A single turn carries every row of the set below to another of its rows. Some are shown first; where does it send the rows asked next?
K_479: [-0.42  3.77  2.02 -1.27 -0.73 -1.81 -1.88  0.56  2.05 -0.60  1.67  0.32
  2.58  1.57  1.81  0.82  1.79]
K_635: [ 1.88  0.24  3.87 -2.07  1.03 -0.97 -1.10  1.48  0.68 -2.03  1.99  2.01
 -0.18  0.99 -1.30 -0.63  1.57]
K_730: [ 2.24  0.62  3.51 -1.51  0.25 -0.45 -1.55  2.36  0.61 -1.36  2.35  2.08
 -0.93  0.46 -0.62  0.01  1.74]
K_884: [ 2.63  0.29 -1.81  1.31 -0.81 -0.94  1.36  0.66 -1.05  1.53 -4.33 -2.49
 -0.88 -0.45 -1.96  1.92  0.20]
K_11: [ 3.14  0.18 -2.46  0.76  0.02 -0.16  0.90 -0.58 -0.87  1.62 -4.55 -2.53
  0.60 -0.72 -2.09  0.41 -0.28]
K_255: [ 2.18 -0.15  3.38 -1.61  1.02 -0.78 -1.38  1.33 -0.21 -2.67  1.35  2.11
 -0.32  0.87 -0.50 -1.43  1.79]
K_268: [ 2.64  0.75  3.09 -2.52  1.21  0.30 -2.01  1.12  1.31 -0.96  2.26  1.94
  0.94  0.23 -1.11 -1.27  1.14]
K_693: [-4.22 -2.89 -0.16  2.83  1.71  0.83 -0.08  0.61 -0.32  0.25 -1.64 -2.16
 -2.67  0.52 -0.01 -0.18 -0.97]
K_382: [-4.83 -2.26  0.18  1.56  2.38  0.96  0.11  0.09  1.63  1.71 -0.37 -2.44
 -1.05  0.52 -1.87  0.30 -1.81]
K_364: [ 0.47  3.24  1.19 -1.09 -0.25 -1.15 -2.48 -0.27  1.16 -1.49  0.63  0.55
  3.27  1.29  2.84 -1.11  1.70]
K_831: [-0.27  0.09 -1.75  1.71  1.20  1.17  0.36  0.76  0.91  2.11  1.97 -0.45
 -4.48 -3.26 -0.94  1.57 -1.03]
K_829: [-1.53  1.66 -3.46  3.32 -0.03  0.25 -0.01  0.01  0.70  1.06  0.41 -1.89
 -2.71 -2.37  2.98  1.27 -0.26]
K_152: [-4.52 -2.43 -1.05  2.40  1.81  0.78 -0.83 -1.09 -1.19  0.14 -2.30 -1.57
 -1.65  0.32  0.33 -1.30 -1.34]
K_569: [ 2.50  0.78 -2.26  0.40  0.03 -0.56  0.96 -0.88  0.02  2.28 -4.25 -2.70
  1.24 -0.59 -2.61  1.15 -0.59]
K_523: [-3.71 -2.84 -0.97  1.76  2.90  1.68 -0.67 -0.89  0.53  0.57 -1.71 -2.17
 -0.23  0.13 -0.52 -1.99 -1.86]
K_399: [ 2.11  0.92 -1.70  1.00 -0.86 -1.19  1.35  0.42 -0.38  2.27 -3.92 -2.65
 -0.31 -0.31 -2.71  2.61  0.08]
K_446: [-1.05  1.75 -4.19  2.21  1.42  1.50 -0.66 -1.62  1.39  1.41  0.26 -1.98
 -0.10 -2.77  2.48 -0.84 -1.13]
K_439: [ 0.13  3.20  1.56 -0.17 -1.32 -1.91 -2.06  1.09  0.39 -1.77  0.80  0.66
  1.48  1.64  3.35  0.24  2.44]
K_440: [-0.57  2.99  2.07 -1.27 -0.02 -2.29 -1.45  0.00  1.89 -1.68  1.00  0.05
  2.96  2.25  1.75 -0.01  1.99]
K_327: [ 3.09  0.31  2.67 -1.53  0.68  0.26 -2.15  1.63 -0.24 -2.18  1.38  2.21
 -0.23  0.24  0.50 -2.00  1.69]
K_855: [ 2.79  0.44 -2.43  1.44 -0.61 -0.62  0.89 -0.15 -1.37  1.32 -4.92 -2.50
 -0.08 -0.54 -1.43  1.14  0.14]
K_673: [ 2.22  0.02  3.39 -2.33  1.48 -0.58 -1.51  0.72  0.61 -2.12  1.58  2.11
  0.66  0.86 -1.12 -1.65  1.32]
K_576: [-0.55  2.75  2.21 -0.62 -0.58 -2.59 -1.24  0.72  1.02 -2.21  0.81  0.20
  1.93  2.37  2.43  0.29  2.42]
K_40: [ 2.39  0.77 -1.69  0.36 -0.19 -0.63  1.37 -0.07  0.23  2.58 -3.72 -2.79
  0.43 -0.51 -3.32  1.99 -0.41]
K_782: [-5.53 -1.89  0.11  2.10  1.32 -0.07 -0.02 -0.22  0.02  1.35 -0.93 -1.84
 -2.23  0.45 -1.09  1.01 -1.34]
K_527: [ 0.87 -0.58 -2.94  2.03  1.77  1.99 -0.55 -0.29 -0.58  0.68  0.56 -0.15
 -3.73 -3.65  0.80 -1.08 -1.13]
K_985: [-2.06  2.48 -3.09  1.72  0.86  0.42  0.15 -0.72  2.87  2.75  1.62 -2.29
 -0.87 -2.38  0.85  1.77 -1.10]
K_529: [ 0.33  0.20 -2.50  0.48  2.41  2.24 -0.37 -1.23  1.61  2.40  1.77 -0.66
 -1.84 -3.62 -1.51 -0.55 -1.96]
K_247: [-0.14  2.68  1.76 -0.74  0.03 -2.14 -1.69 -0.08  1.04 -2.42  0.39  0.21
  2.91  2.08  2.62 -0.79  2.15]
K_80: [-4.97 -1.82 -0.66  1.03  2.53  0.92 -0.70 -1.81  0.79  1.72 -1.11 -2.00
  0.07  0.17 -1.60 -0.79 -2.12]

K_40 moves to K_569
K_382 moves to K_80
Where do these go?
K_529 moves to K_446
K_730 moves to K_479
K_440 moves to K_673

A single turn carries every row of the set below to another of its rows. Some are shown first; where does it send the rows asked next?
K_692: [-0.73  1.13 -2.11 -1.72 -0.40  2.68  1.61  4.30 -0.76 -2.93 -0.74 -0.24
 -1.70 -0.64  1.45  0.27  0.32 -2.08 -0.43 -1.00  1.60 -1.98  0.95  1.82
  4.09  1.59  0.31 -0.48]
K_69: [-1.23 -2.08  2.00  0.80 -0.39  0.54 -2.53  2.62 -2.05 -0.58 -2.28 -3.77
 -0.24  1.29  0.66 -0.22  3.51 -1.25 -0.11 -0.63  2.05  0.23 -3.12  3.22
  0.17  1.21 -1.07 -0.02]
K_838: [-1.90  2.56  0.86  1.79 -0.23  1.90 -1.00 -1.06 -0.98  1.99  1.81  2.43
  1.63 -0.34  1.09  3.80 -1.83 -0.16  2.90 -0.08  0.97  1.66  1.48 -1.86
  2.63  1.46 -3.40 -0.19]
K_940: [-1.05  0.02 -0.72  0.69  1.57  1.82 -0.38  2.93  0.26 -4.36  0.84  0.69
  0.58 -2.70  0.06  1.72  1.58 -3.34  1.37 -0.13 -0.50 -1.54 -3.77 -1.11
  0.66 -1.95  1.00  0.86]
K_601: [ 1.90  1.82 -2.00  0.36 -1.27  2.01 -1.68  3.10 -1.46  0.29 -0.23 -2.95
  2.83  0.78  1.55  1.27  1.42  0.19  0.37  2.14  0.27 -1.21 -1.64  1.41
  1.80  2.24  2.27 -1.92]
K_311: [ 0.83 -4.20  0.36 -2.85  1.69 -3.50  1.38  1.00 -0.60  0.58  0.68 -2.80
  1.79  2.76  0.18  1.99  1.79  0.16  0.19  0.49  0.63  1.50 -0.88  1.60
  2.54  0.55  2.53  1.32]
K_370: [ 1.73  0.70  0.11  3.33 -1.37  1.73 -0.41 -3.52  0.74  3.06  0.20 -0.32
 -0.51 -1.90  1.13 -1.74  1.08 -0.18  1.73 -1.96  1.41  2.09 -0.78  0.61
 -2.00 -2.20 -1.28 -0.74]
K_65: [-1.12 -0.47 -1.34 -0.69  3.14  1.48 -0.21  3.12  0.83 -3.61  1.02 -0.42
 -1.82 -2.87  0.52  2.14  1.46 -0.36  0.57  0.25 -2.39 -2.70 -1.94  1.01
  1.09 -1.31  1.17  1.69]
K_962: [-0.58 -0.87  0.01 -0.19  0.26 -3.27  2.64 -4.41  2.26  0.49  0.13  1.57
  0.16 -0.80 -2.32 -0.08  2.34  0.94  3.42  2.70  1.75 -0.99  2.16 -0.11
  0.28 -0.28 -1.82 -0.41]
K_469: [-0.40 -2.64  1.15  0.03 -0.82  2.82 -2.07 -0.34  0.34 -2.91 -0.38  1.47
  0.81  0.21 -1.30 -0.39 -1.56  1.58 -1.67  1.61 -0.23  0.90  2.78 -0.05
 -2.24 -2.29  3.09  0.59]
K_458: [ 1.09 -1.27  0.95 -0.51 -1.55  2.76  0.60 -1.35 -0.71 -0.88 -0.53  2.91
 -1.63  1.27 -1.12  0.97 -1.16  1.41  0.09 -0.44 -4.29  0.93  0.75  2.46
 -1.75  2.21  0.46  2.44]
K_158: [ 0.84 -3.55 -1.29 -4.03  0.45 -2.49  1.95  0.95 -0.60  0.79  0.99 -2.54
  1.55  2.74  1.23  2.47  1.03 -2.38  0.93 -0.10 -0.44  0.39 -0.18  0.79
  3.12  1.38  2.54  0.57]
K_337: [-0.47 -4.12  0.85 -3.09  2.34 -3.41  2.10  1.05 -0.37  0.28  0.46 -1.53
  0.59  3.24 -1.32  2.70  2.89 -1.50  1.06  0.11 -0.26  0.08 -0.98  0.20
  0.86 -0.46  2.67  1.06]
K_830: [-3.93  0.74  2.39  1.35  0.09  1.73 -0.91 -0.32 -1.10  1.22  0.54  2.16
 -0.01 -0.02 -0.18  3.11 -0.54 -1.19  1.87 -0.59  3.46  1.02  3.22 -1.49
  1.68 -0.61 -3.89 -1.33]
K_451: [-1.08 -1.98  0.68 -0.29  1.63  0.53 -3.57  2.69 -0.98 -0.06 -1.40 -4.69
 -0.67  0.66  1.13  0.75  3.28  1.50 -0.61  1.26 -0.26 -1.24 -2.12  3.34
 -0.31  0.61  0.81  0.28]
K_121: [ 0.82  1.66 -0.17  2.04 -0.57  1.70  0.46 -2.04  1.32  0.86 -1.13  0.18
 -1.25 -2.26  1.58 -3.60 -1.17  0.78  0.32 -3.34  3.11  2.17  0.71 -0.61
  0.48 -1.47 -0.35  0.58]
K_683: [-0.99  0.21  3.18  2.82 -0.61  1.06 -1.46 -1.04 -1.47  0.94  0.86  1.25
  1.97 -2.17 -1.16  3.94 -0.45  0.65  2.36 -0.36  2.42  1.68  1.55 -1.39
 -0.11 -0.40 -3.05 -1.47]
K_499: [ 0.57 -4.34 -0.31 -3.04  2.13 -2.64  3.28  0.95  0.22 -1.10  2.20 -0.38
  0.30  0.83 -0.67  3.28  1.80 -1.90  1.18 -0.09 -0.61  0.33 -0.59  1.13
  2.26 -1.20  2.00  1.34]
K_935: [ 1.07 -0.25 -1.98 -1.60 -0.35  1.99 -1.80  2.86 -1.15  0.27 -0.57 -4.54
 -0.12 -0.20  2.39  1.42  1.37  0.61 -0.40  0.85 -1.39 -2.56 -0.27  3.05
  1.52  2.64  1.52 -1.00]
K_594: [-1.03 -0.10 -2.55 -2.62  1.02  2.30 -0.57  3.94 -0.06 -2.75 -0.62 -2.40
 -1.37 -1.82  1.96  0.85  0.22 -1.27 -0.55 -0.22 -0.79 -3.57  0.84  0.38
  2.27  0.59  2.31 -0.06]
K_646: [-0.18 -3.52 -1.57 -3.84  2.00 -2.35  2.27  1.71  0.28 -1.05  1.73 -1.28
  1.26  1.72  0.46  2.23  0.69 -2.11  0.28  0.62  0.81  0.06  0.75 -0.36
  3.43 -1.09  3.30  0.68]
K_144: [-2.55 -0.99  0.64 -0.44  3.43  0.81 -1.03  2.74 -0.18 -0.96 -0.34 -1.34
 -2.80  0.68 -0.46  2.06  4.07  0.34  0.73  0.64 -2.36 -2.64 -2.75  2.56
 -0.75 -0.36 -0.01  1.38]
K_394: [ 0.21 -1.87 -0.62  0.51 -0.75  3.27 -2.58 -1.50  0.49 -0.52  1.93  1.64
  0.50  1.46  1.69 -0.05 -1.86  1.66 -1.02  2.84 -2.02  2.86  1.01  3.36
  0.42 -0.40  0.39  1.91]
K_775: [-2.01  2.06  0.03  2.18  1.17  1.75  0.32 -1.82  1.67  2.48 -0.76  1.41
 -2.55  0.91  0.68 -3.21  1.11  0.52  0.54 -1.36  3.77  1.38  1.38 -0.13
 -0.38 -3.18 -1.08 -0.06]
K_649: [ 0.07  0.18 -0.67 -0.51 -0.69 -3.75  0.44 -4.51  1.93  1.35 -1.25 -0.90
  2.81  0.09  0.28 -1.61  0.38  1.29  3.07  2.42  1.48  0.26  0.81 -1.69
  1.53  2.59 -0.46  0.54]
K_706: [ 0.35  3.55 -0.63  1.51 -0.96  2.22  1.04 -1.93  0.65  4.14 -1.75  0.53
 -1.26  1.37  0.07 -2.21  1.03  0.91  1.22 -1.58  2.08 -0.23  2.04 -1.23
 -1.30 -0.64  0.68 -1.82]
K_191: [-0.79 -1.92  1.55 -0.79 -0.96 -4.02  1.41 -4.57  1.35  0.45 -2.48 -0.66
  0.37 -0.33 -1.55 -1.71  1.86 -0.06  3.02  0.33  2.29 -0.19  1.27 -0.62
 -0.16  1.81 -1.94  0.48]
K_48: [-1.62 -2.35 -0.11 -1.75 -2.90  4.41 -0.87 -1.23 -0.76  0.27 -0.23  1.87
 -1.87  2.86  0.33  0.75 -0.24 -2.74 -0.32  0.55 -2.54 -0.63  3.33  1.55
 -1.94 -0.08  0.19 -0.37]
K_103: [-3.41 -1.44  1.27 -1.19 -0.36  2.57 -3.09 -0.67 -0.09 -0.89 -2.38  1.30
 -0.27  4.14  0.58 -1.48 -1.25 -0.57 -1.00  0.41 -1.61  0.92  0.85 -1.22
 -1.56  0.42  1.85  2.50]
K_987: [ 0.40  3.61 -1.47  2.11 -0.12  2.32  0.96 -3.12  1.53  3.19  0.30  1.95
 -1.01 -0.30  1.36 -1.25  0.22 -0.93  2.57 -1.96 -0.43  0.57 -0.88 -1.95
 -0.92 -1.31 -0.45  0.23]
K_358: [-1.48  2.09  3.17  1.54 -0.97  0.92  0.03 -0.36 -2.20  2.20 -1.18  1.52
  0.71  0.44 -1.50  3.47 -0.51  1.60  2.29 -1.56  1.97  0.73  2.54 -1.49
  0.56  2.58 -2.63 -1.37]
K_918: [-1.67 -1.62 -1.17 -0.92 -0.43 -2.47  0.99 -4.73  2.80 -0.42  0.61  0.59
  1.37 -1.82  0.17 -0.94  0.87 -2.59  3.42  2.11  2.04 -0.62  1.61 -2.09
  1.32 -1.12 -1.59 -0.11]
K_686: [-2.37  1.46  2.85  1.57 -0.38  0.72 -2.11 -0.33 -1.35  0.54 -1.09  0.60
  1.95 -0.85  0.74  1.85 -2.37  0.65  1.66 -1.96  3.18  2.47  1.46 -2.70
  2.19  1.87 -2.63  0.24]
K_923: [-1.56  1.24  0.63  1.35  2.85  0.93  0.83  3.13 -0.56 -0.74  0.17  1.26
 -1.72  2.07 -1.90  2.09  4.57  1.00  1.13  1.73 -0.15 -1.43 -2.91  3.12
  0.42 -0.25 -0.46  0.49]
K_978: [-1.31 -0.22 -1.81 -1.93 -0.79 -2.47  2.02 -4.19  2.37  0.85 -0.34  0.44
  0.21  0.07  1.17 -1.75  0.05 -1.02  2.86  1.53  1.97 -0.22  2.74 -0.23
  3.52  2.10 -2.40  0.66]

K_935 moves to K_594
K_191 moves to K_649
Where do these go?
K_601 moves to K_692
K_121 moves to K_987
K_686 moves to K_838
K_499 moves to K_337
K_394 moves to K_48

